In the data rows, the value 128 means zero.
Here are some points:
[ 89  98 112 137 221 119 106 161 136 166 131 138 122 126 120 161 136 174
 117 136 177 147 143 125]
[145 124 117 173 154 114 125 171 152 169 124 117 116 163 146 114 117 117
 148 141 147 148 104 138]
[131 111 125  73  62 178 130 101 121 131 101 145 166 106 153 138 127 144
 131 167 124  72 167  78]
[ 84 133 133 153 185  98 101 135 131 175 115  94 155 128 110 134 133 122
 105 129 160 135 134 134]
[ 57 157  40 168 212 193  80 122 124 148 137 177 218  77  57 108 151 165
 122 169 245 239 133  92]
[123 100 102 174 125 175 167 121 121 106 162 139 167 108 121 111 160 131
 144 158 111 147  81 117]
[137 130 169 156 127 120 182 113 163 102 153 146 118 143 119 133 130 126
 140 114  76 114  99 160]
[132 126 111 116 127 150 148 138 125 127 121 166 124 121 102 101 140 131
 135 102 124 147 150 127]
[137  92 221 196 228  36  83 250 143 255 144  33 147 185 146 189  17  29
 124  52 255 169 176 161]
[137 132 138  71 180 157 103 139 101 143 145 128 177 124 123 173 131 138
 128 150 190 132 118  49]
[121 124 188 169 111  76 135 139 148 142 124  86  95 141 136 144  96 104
 110 128 125 111  85 185]
[144 152 139 164 189 106 147 233 147 190 144  68 105 172 171 158  72  71
 105  87 183  83 103 145]
[125 154  99 154  98 167 159  85 133  57 163 183 167 128  97 138 197 127
 129 126  90 161 143 151]
[ 82 157 118  74 160 178  53 157 115 174  92 104 148 148 144 142 164 170
 120 146 176 113 143  69]
[ 89 141  56 139 119 135 153 135 124 127 119 161 157 107 108 117 135 130
 106 148 133 153 131 138]
[128 140  49  99  53 255 114  75  92  48  90 229 255  39 118 190 203 197
 162 187  25 103 123  92]
[122 143 154 138 132 128 140 160 150 124 140 106 111 137 136 128 134 151
 109 103 125 129 116 135]
[117  95 172 160 231  45 103 153 152 183 159  51  64 139  91  99 102  86
 122  98 182 128 142 174]
[189  97  85 147  76 169 190  18  92  57 132 191 184  91  67 129 200 153
 174 161  46 153 134 130]
[143 106 117 151 162 173 138 127 145 123 151 121 164 126 134 127 138 162
 119 126 120 143 115 157]
[118 144 177 136 145  76 129 187 172 167 135  63  87 154 132  98  92  67
 100  89 175  89 111 141]
[175 138 124 116  55 119 181  88 127  82 126 128 119 142 131 104 124 118
 165 130  18 102 136 136]
[ 61 123 254 156 235   0  57 222 200 255 121   0  35 213 113 117  26  85
  64  27 255 104 131 123]
[ 85 115 186 172 220  44 100 201 163 218 165  44  41 210 145 113  69  88
  93  69 250 155 107 156]
[177 138 118 105  59 165 144 102  91  32 139 167  88 132 184 120 138 139
 188 183   0  96  88 125]
[148 111 167 143 133 169 159 136 111 113 170 110 152 128 178  97 149 135
  94 130  86 128 120 155]
[106 114 137 149 150  96 114 122 118 129 120 112 117 124 131 105 109 140
 141 121 140 146  92 112]
[126 148 124 150 151 101 145 138 145 152 136 123  77 171 103 125 121 130
  93 125 106 121 121 148]
[111 137  92 142 183 140 126 126 121 141 143 107 172 113 123 118 154 116
 134 141 143 132 125 135]
[ 58 125 193 144 224  32 107 204 173 223 137  60  58 176 154  91  48 103
  69  68 254 154 113 100]
[170 128  37 147  51 211 177  11 108  12 164 209 198  44 127 129 183 159
 159 176  25 192 122 167]
[120 118 238 153 151   1 102 172 157 222  91  98  60 186 138 191  52  77
 125  79 255 109 185 144]
[135 116 138 106 138  70 126 131 118 138 149 106  87 136 115 129 118 145
 121  78 158 105 115 112]
[128 150  80 141  80 166 173  72 111  99 138 152 174  69 114 110 171 132
 144 121  72 112 119 177]
[ 84 153 207 113 191  68  87 199 148 236 106  21 134 146 129 112  81 114
 140 110 255 101 119  77]
[134 141  96 132 129  93 125  81 110 125 125 137  92 111  75 142 151 133
 117  97 124 118 168 115]
[ 92 154 109 172 164 140 105 148 157 203 123 188 196 140 100 199 107 153
 140 109 251 175 187 156]
[151 109 125 122  48 133 147 119 103  63  96 176 182 102 138 181 142 113
 183 141 125 125 223 157]
[124  93 113 142 143 119 119 142 144 115 159 111 167 103  97 114 130 137
 112 105 170 128 149 110]
[119 131 108 111 137 110 155 115 114  60 148 142 101 125 118 102 137 104
 152 127  61 135 119 103]
[128 156 109  99 166 162 129 119 125 114 122 134 173 125  75 102 138 160
 125 134 143 201 133  87]
[ 98 129  80 141 160 140 130 131 100 126 142 146 145 128 163  98 167 165
 133 152 107 147 134 123]
[ 66 117 159 147 249  93  88 255 150 237 174  50 144 151 148  80 115  65
 111 102 255 155  91 150]
[ 67 163 144 169 222 144 120 220 128 217 146  69 158 142 145 131 110  79
 110 120 250 221  79 125]
[114 124 161 137 134 130 132 116 150 125 113 120 104 161 125 138 104 132
 115 146 117 155 125 120]
[ 97 163  83 161 126 173 136 123 112  94 114 158 141 104 114 120 152 168
 127 171 112 155  95 120]
[196 112 186 105  98  65 143  98 115  66 140 122  87 152 140 107 106 121
 166  98  21 104 110 106]
40 more points follow, each with its number after it:
[ 73 118 111 169 223 135  81 137 123 162 138 119 125 151  77 115 125 156
 115 143 203 169 118 138] 0
[124 126 157 170 135  73 146 172 139 169 119  76  84 152 180 153  85  87
 113 107 147 114 100 115] 1
[106 129 107 152 129 149 115 148 127 131 142 120 147  89 122 136 151 133
 119 128 159 158 121 116] 2
[111 132 148 180 196 148  96 196 144 141 121  96 139 135 144  94 127 103
 119 103 206 128 103 144] 3
[152 119  93 100 102 131 139  75 101 109 127 182 113 111  94 132 151 166
 100 137 102  92 161 138] 4
[152 108 148 125 103 101 141 113 133 112 127 112  82 130 135 125 134 105
 150 129  82  92 126 145] 5
[153  94 126 133  92  84 114 111  97 106 156 112 100 136 106  88 166 107
 144 135 113  95 132 149] 6
[104 114  83 136 132 145 128 120 146 121 109 151 137 113 109 140 151 142
 121 123 165 145 117 119] 7
[127 118  56 139 112 221 130  57 113  74 145 223 209  68  52 142 184 152
 168 161  95 177 162 110] 8
[152 136 176 133  89 132 166  76 133 116 124 140 126 122 107 117 116  97
 151  91  34  91 131 170] 9
[117 128 110  96  47 142 159  72 121  82 107 171 119 128 117 167 121 177
 132 155  68 107 160 147] 10
[113 117 102 147 138 127 146 133 148 125 132  95 128 130 119 105 151 132
 137 120 126 132 123 167] 11
[ 97 152 128 139 155  98 132 157 177 150 141 121  65 155  87 138 137 114
 131 130 174 140 139 122] 12
[134 114 223 110 120  27 134 121 110 153 141  44   4 159 166  63  57  71
 114  98 112  65 121 164] 13
[116 132  89 131  92 168 136  86 136 131 142 189 172 101 105 128 156 126
 106 142  90 157 116 134] 14
[120 150 137 132 170 123 134 115  98 152 125  87  86 125 123  99 125 133
 128 137 154 137 113 149] 15
[167 101 109  62 143 160  67 164 105 149 126 107 184 148 136 163 125 146
 140 159 168  87 128 135] 16
[142 108  41 123 111 173 127 111 157 121 131 155 176 125 116  92 201 109
 153 118 102 121 120 159] 17
[131 149 203 157 180   7 134 183 128 191 135   7  51 204 171 111  70  60
  86  77 201 118 113 135] 18
[198 110 182  74  60 118 125  98 144 125  74  73 118 141 141 151 117  78
 149  77  70  31 140 101] 19
[ 93 126 142 113 171  97 103 149 160 141 145 129  80 143 128 118  98 108
  97  78 169 126 132 142] 20
[129 117  77  98  94 159 132  96 132 123 133 136 137 114 102  98 162 164
 111 163  91 128 155 115] 21
[ 96 126  64 120 148 196  95 156 136 113 124 188 157  91 139 108 177 176
 113 170 176 204 106 133] 22
[136 130  65 143  82 181 143  98 104  75 146 154 228  86  87 144 159 125
 103 162  82 171 131 132] 23
[129 137 100 143 127 137 149 141 149 134 146 119 130  91 117 105 122 126
 136 128 142 162 122  98] 24
[156 133 162  55 106 184  87 151 115 166 113  99 137 130  97 147 120 139
 139 189 133  74 113  87] 25
[140 165 166 133 170  71 126 138 145 167 118  80 130 158 115 108 100  57
  98  97 179 149 139 108] 26
[ 99 156  58 124 126 175 114 120 118  88 120 178 208 106  91 139 147 162
 134 160 132 206 159  98] 27
[118 131 135 155 138 158 129  77 113 153 133 109 117  78 106 137 146 113
 100 139 134 138 128 115] 28
[172 112 106 132  66 160 150  99 101  67 173 158 191  93  96 138 197 129
 114 137  16 105 162 129] 29
[129 117 176  80  97 162 111 146 168 183  89  91 118 132 124 195  82 114
 102 141 159  53 115 110] 30
[120 112 110 128 157 122 154 114 132 149 151 137 100 126 146 121 115 129
 126 144 122 139  89 111] 31
[134 136 124  91  94 158 123 126 135 116 144 162 127 134 114 128 128 106
 139 146  96 140 156 175] 32
[224  84 166 122  17 178 160  55 132  79 111 255 202 132 145 164 157 114
 215 148   0  99 189 142] 33
[103 136 141 159 153 134 109 166 109 171 137  95 113 141 128 147 120 117
 107 116 147 114 109 154] 34
[148 147  40 141 118 218 117  92 118 107 139 216 184  77 123  99 189 169
 151 138 105 177 110 124] 35
[140 128 178 104  91 110 136 128 107  93 165  77  63 135 183  66 133 120
 150 124  59 124 117 138] 36
[167 121 110 143 101 175 164  86 157  87 143 162 148  96 140 150 146 147
 127 122  77 132 129 167] 37
[152 146 144 108  46  98 161  86  78  67 149 118  66 122 143 128 144 135
 109 109  24  82 130 137] 38
[121 115  63 122 110 183 134  84 113  56 131 191 202  89  90 104 210 150
 132 139  59 141 134 148] 39
Which of these numbered points is nearest to each point below by angle, seen from the average point of the first points? Its number follows each.
[104 133 159 144 162  74  80 161 108 219 163  52  70 203 167 122  98 104
 109  71 193 128 120 118] > 18
[143 119  96 147 107 148 146 101 101 111 132 129 124 147 110  82 128 140
 118 105  98 135 155 115] > 21
[116  84 132 116 188 120 122 173  98 162 106 118 102 134 164 116 104 161
 129 149 120 133 145 100] > 31
[ 87 140  95 152 141 127 122 139 137 129 151  98 136 114 132 110 117 111
  97 133 175 162 117 139] > 2
[ 82 142 255 106 255  13  59 244 157 255  76   0  46 162 167 114  19  96
  49  71 255  60 113 114] > 18
[109 118 255 139 242  42  84 218 144 181 184  15  81 168 235  76  53  84
 132  78 189 131 138 123] > 18
[100 114 165 172 124  67 114 113 184 164  84 153 126 162 104 212  53  98
 127  70 203 137 193 164] > 20
[101 107  73 116 131 167 149 137 140  84 139 158 176  73 109 120 198 119
 119 168 157 161 105  99] > 22
[118 132 111 161 163 129 112 149 128 163 152 143 131 155 181 106 126 162
 108 135 167 185 111 118] > 22
[182 142 102  87  78 174 176  39 126  50 134 138 137  95 133  94 160 176
 144 125  60  79 146 150] > 37
[ 92 146 216 127 186   8 113 194 144 189 131  49  95 162 146  96  61 117
 100  88 226 167 132 144] > 18
[190 115 204  65  54 141 113 132 102 134  86  79  97 167 148 112 126 119
 163 148 110  47 114  77] > 19
[110 146 134  84 145 149  79 154 106 142  93  78 219 135 111 142 155 169
 131 163 211 108  99  89] > 16
[123 114 150 140  97 103 138 135 117 113 122 125  59 149 144 114  99 114
 169 126  77  86 134 154] > 5
[138 121 124 131  96 111 135 137 108  77 145 113 116 126 122  91 118 136
 167 151  98  96 111 117] > 6
[ 64 139  87  62 128 191  78 165 122 125 107 139 168 103  78 129 156 160
 124 167 212 125 140  58] > 22
[114 108 132 109 141 101 104 157 141 130 142 148 125 112 139 102 120 112
 118 112 116 133 102 149] > 20
[124 118 143 156 138 118 122 136 149 133 107 130 122 105 152 138 136 126
 114 127 138 158 118 131] > 2
[181 119 182 138 116  18 137 136 133 135 172  55  44 163 135 119  85  73
 100  73  82  82 161 129] > 13
[130 119 176 189 139 109 163 144 143 191 133  95  97 144 176 136  98  85
 105 101 171 113 100 145] > 1
[163 134 165 125  76  79 142 100 135 104 151 108  82 163 150 133  79  83
 159 115  51  98 112 150] > 5
[ 78 116 116 148 198 127  83 153 128 172 118 122 149 149 141 109 122 129
 129 144 162 161 104 148] > 0
[146 126 112 122 147 172  91 153 141 178 105 183 199 130 131 197 106 164
 139 148 177 147 176 143] > 16
[145 146 158 112 116 133 142 115 111 121 156 114  98 140 207  92 117 134
 138 136 110  91 121 135] > 36
[ 81 129 178 151 172 160 121 187 125 172 131  96 108  82 131  93 101 133
 137 123 165 130 104 100] > 3
[120 142  94 140 110 150 126  99 133 112 101 133 105 111 101 135 135 154
 139 160  96 138  98 110] > 21
[116 164 162  81 114 203  91 153 132 134  98 109 117 123 106 170 156 117
 112 175 143  76 117  88] > 25
[118 103 220 155 213  21 169 189 116 199 144   1  53 158 169 103  62  86
 110  61 179 114  96 120] > 18
[106 103 158 163 183 130 113 152  95 129  92  97  76 144 186 114 125 130
 145 122 136 129 113 149] > 15
[187  92 152 117  59 137 147  83 124 152  99 215 148 178 133 186 102 126
 176 108  83  81 217 198] > 33
[149 111 238  85 115  36 122 160 116 143 146  64  31 176 197 106  71 105
 170  71  52  61 103 130] > 13
[159 132 144 113 129 134  51 193 131 220 124  45 138 134 196 173  85  89
 100 148 196  72  99 101] > 30
[100 127  61 133 127 154 110 127 138  99 130 162 189 121 128 136 168 140
 101 159 158 143 113 135] > 22
[159 135 178 105  90  29 156 106 146 124 153  66  39 155 157 115  74  76
 143  88  98  63 110 141] > 13
[ 84  85 133 140 171 148 146 171 137 152 159 114 142 111 169 108 118 113
 114 122 157 149 126 153] > 3
[152 117 132 103 114 101 149  90  84  89 159  85  86 145 145  98 130 134
 135 105  81 117  83 147] > 36
[142 108 125 135  73 155 131 123 117 158 105 204 154 155 156 196 108 127
 172 110 104 149 173 168] > 33
[144  93 163  71 107 128 117 100 106 126  77 110 111 128 103 165 127 132
 121 131 122  56 134  69] > 19
[134 131  80 149 161 120 138 142 125 152 141 100 134 103 127 115 116 121
 132 115 148 155 100 127] > 24
[141 135  99 113  81 159 146 112 129 103 109 158 148 145 117 141 145 152
 130 158 111 122 136 152] > 10
[185 114 190  48  20 136 112 114  88  51  86 118  43 130 122 136 100 135
 179 141  25  25 127  93] > 5
[143 113 126 134  69 166 133 104 122 116 122 149 163 107 129 135 134 126
 150 139  97 147 114 133] > 33
[ 58 127 125 163 176 117 104 131 195 178 130 130 145 109  99  94 133 105
  69 107 219 212  99 137] > 0
[139 164 165  71 108 141 102 118 107 157 111 101 105 134 102 212  92 140
 116 122 133  80 130  67] > 30
